(in the rows, 128 means zero)
One turn moves every row onto another: examples first, then more rows asked
Rori: [139 134 128 120 101 149  99  95  98 148 133 140 136 142 146 114 150 122
 115 132 170 132 115 121 131 135 100 123 130 149 142 116 142 115 123 129
 129 114  91 103 156 113]
masin: [171 123 127 130 123 146 150 109 155 112 130 150 123 123 126 111 151 120
 147 106 153  79 146 143 143 115 123 104 123 125 164 110 130 134 100 145
 103 109 163 140 156 152]
zizas: [174 132 146 128 125 136 143 115 156 112 123 140 117 126 120 111 152 124
 146  97 155  89 142 148 135 112 128 104 124 132 165  94 132 147  98 138
  98 102 154 130 142 152]
bipe: [134 126 122 119 104 146  90  93 100 147 134 139 133 149 152 117 152 114
 108 132 166 131 112 125 137 129 110 128 125 146 137 121 140 114 128 127
 130 120  90 110 149 123]
silit: [186 126 143 103 131 127 154 137 150 145 106 142 138 114 148  95 138  99
 125 132 144 109 140 154 146 117 140 140 114 136 127 125 163 136 102 120
 110 123 160 140 146 155]
goli: [128 121 126 106 139 115 149 130 157 109 125 129 128 150 141 110 132 134
 131 142 112 129 170 136 161 153  98 139 141 108 127 147 105 116 131 132
  95 129 120 144 123 134]
zez: [158 127 160 118 116 127 150 154 131 103 130 139 135 128 141 113 109 151
 145 141 110 141 167 131 154 156 100 129 144 144 141 122 116 114 117 144
 101 120 140 125 140  92]
Satu: [146 135 135 118 103 151  83 101 101 129 138 142 123 148 151 119 148 136
 103 125 170 128 109 129 141 137 110 131 127 154 143  99 133 124 115 138
 122 115  98 106 153 110]
Mepuz: [135 132 121 109 107 150  87  84 112 137 131 134 124 150 140 110 160 132
 111 120 178 124 117 128 141 138 102 131 128 134 145 105 131 126 122 132
 123 114  85 113 149 124]
lalu: [184 133 141 102 136 128 156 133 152 146 109 146 141 113 147 103 138 100
 124 132 137 111 143 157 150 119 134 144 120 130 120 127 162 140  91 121
 102 123 157 137 149 157]
firu: [175 123 136 136 131 134 133 126 148 100 134 154 114 135 133 127 145 124
 131 110 135  89 137 152 142 104 137 111 121 135 149 101 130 137  96 145
  90 116 167 133 148 154]
falal: [173 111 140 137 117 137 131 130 146 103 128 146 113 131 137 110 147 115
 135 106 149  89 136 151 143 101 150 107 110 145 159 101 132 132 109 140
 106 115 168 137 145 144]
kolo: [135 135 125 119 110 150  93  94  99 145 141 146 137 147 149 124 148 124
 108 134 157 130 111 124 135 133 100 129 135 146 133 119 139 116 117 131
 120 114  91 101 155 122]
rapo: [165 109 122 130 124 140 142 113 155 107 125 145 116 131 132 107 154 111
 137 104 153  82 142 145 144 102 138 106 113 131 163 112 132 128 115 139
 110 115 164 146 147 154]
nulin: [139 124 113 116 106 159  90  87 105 129 144 146 132 147 153 119 150 130
 110 129 169 113 117 121 147 134 100 130 127 140 146 116 131 110 123 144
 127 120 101 119 164 113]
Git: [135 130 120 118 105 155  96  91  99 147 139 144 140 144 152 121 151 120
 111 136 166 126 114 121 137 134 100 126 131 144 138 125 140 108 122 132
 128 120  95 109 160 118]
tol: [145 131 126 116  98 158  93  92 108 134 134 139 128 140 147 107 151 137
 115 121 179 120 118 122 139 138 100 124 128 149 152 104 137 117 120 137
 130 115  96 109 158 106]
Zefut: [132 112 119 104 128 129 160 146 149 104 122 124 140 146 146 104 132 123
 134 150 115 133 177 135 155 142 101 146 141 113 136 150 102 111 136 142
 110 135 126 137 119 130]
mub: [140 132 132 123 102 150  87 100  97 143 137 144 132 147 152 120 147 123
 109 133 161 134 110 125 132 133 106 129 129 152 135 112 141 116 120 130
 127 115  94 101 152 115]
pimo: [143 111 149 109 106 124 153 168 139 104 107 110 130 145 148  84 129 121
 137 138 133 149 169 138 143 137 121 140 129 136 149 122 109 124 137 128
 121 127 121 129 100 118]
Kope: [159 126 156 118 115 129 157 151 134 105 126 139 140 122 142 106 109 150
 149 140 119 138 170 127 160 161  96 125 140 141 148 124 118 112 120 145
 110 122 141 130 143  90]
zumo: [188 130 147 105 131 127 156 143 147 145 112 150 140 112 149 100 132 102
 127 133 135 112 140 154 148 121 138 141 119 137 124 124 162 142  94 124
 107 120 162 134 151 150]
Kanu: [143 118 158 109 111 108 146 150 148 114 104 110 121 143 136  78 131 131
 143 127 142 145 170 135 147 151 114 128 126 133 151 114 112 129 141 112
 114 117 117 133 103 116]
pumiz: [183 126 135 103 134 130 159 130 154 148 110 145 142 111 152  99 136 101
 128 129 140 107 142 155 151 120 133 141 116 129 124 133 162 136 101 123
 109 124 160 143 149 155]
Gepo: [138 135 120 113 114 153  88  87 109 129 142 144 129 151 145 125 151 137
 106 128 163 120 114 127 144 136  97 133 138 137 137 109 130 122 111 143
 113 116  90 109 162 122]
rubob: [155 128 146 112 111 136 169 164 134 103 124 127 146 127 143 104 118 141
 148 147 121 142 175 131 147 149  96 135 148 134 149 127 112 117 120 147
 108 122 135 120 130 102]
mipuf: [135 122 117 117 104 149  82  95 108 128 135 138 122 157 154 113 152 127
 100 124 171 122 112 129 143 130 115 134 121 146 144 109 132 116 126 131
 126 121  97 119 149 120]
tuset: [167 129 136 127 134 131 133 117 155 107 123 141 111 141 125 119 157 120
 134 103 143  90 138 156 141 107 135 111 121 123 152 100 128 148  96 137
  87 109 153 133 135 166]
gipaf: [190 131 144 102 129 132 162 134 150 148 110 146 145 108 145  95 136 102
 132 132 143 112 143 153 148 123 130 135 118 134 129 124 163 139  97 123
 112 121 160 138 152 148]
Pada: [155 126 151 115 113 136 164 166 129 102 127 132 146 130 147 107 114 140
 143 151 113 145 169 137 148 147 104 137 146 139 144 124 110 117 118 149
 105 126 137 119 127 105]
ditiz: [143 110 157 113 113 106 137 156 145 107 105 112 115 147 142  83 127 129
 140 126 137 145 164 138 146 146 122 130 124 141 146 114 115 126 145 116
 118 123 125 136 103 113]
piba: [133 133 127 116 106 147  93  91 104 152 133 136 133 150 146 115 154 120
 110 132 168 133 113 123 132 134 102 129 129 141 138 116 140 120 122 124
 123 115  83 105 148 126]
nera: [136 121 125 102 133 127 157 147 147 102 121 122 137 149 144 109 135 127
 131 149 114 138 174 138 155 140 101 146 144 111 131 144 104 119 127 139
  99 133 119 131 115 136]
nim: [186 132 149 100 133 126 160 134 154 149 105 142 138 113 147  92 137  99
 128 128 148 114 143 157 145 122 136 137 118 132 126 121 160 146  99 118
 110 120 155 138 142 155]
niso: [129 111 122 108 134 119 148 130 157 108 126 129 128 149 145 107 130 128
 128 144 113 128 170 132 163 145 101 139 134 114 131 151 107 107 138 134
 104 134 126 150 127 131]
teso: [141 118 150 105 112 122 157 162 142 112 107 107 128 144 139  81 132 124
 143 136 137 150 172 137 141 140 112 136 134 132 150 119 109 132 134 127
 116 124 117 125  99 121]

nulin goes to mipuf
piba goes to Rori
Where do these go?
rubob goes to Zefut
tuset goes to zizas
niso goes to ditiz

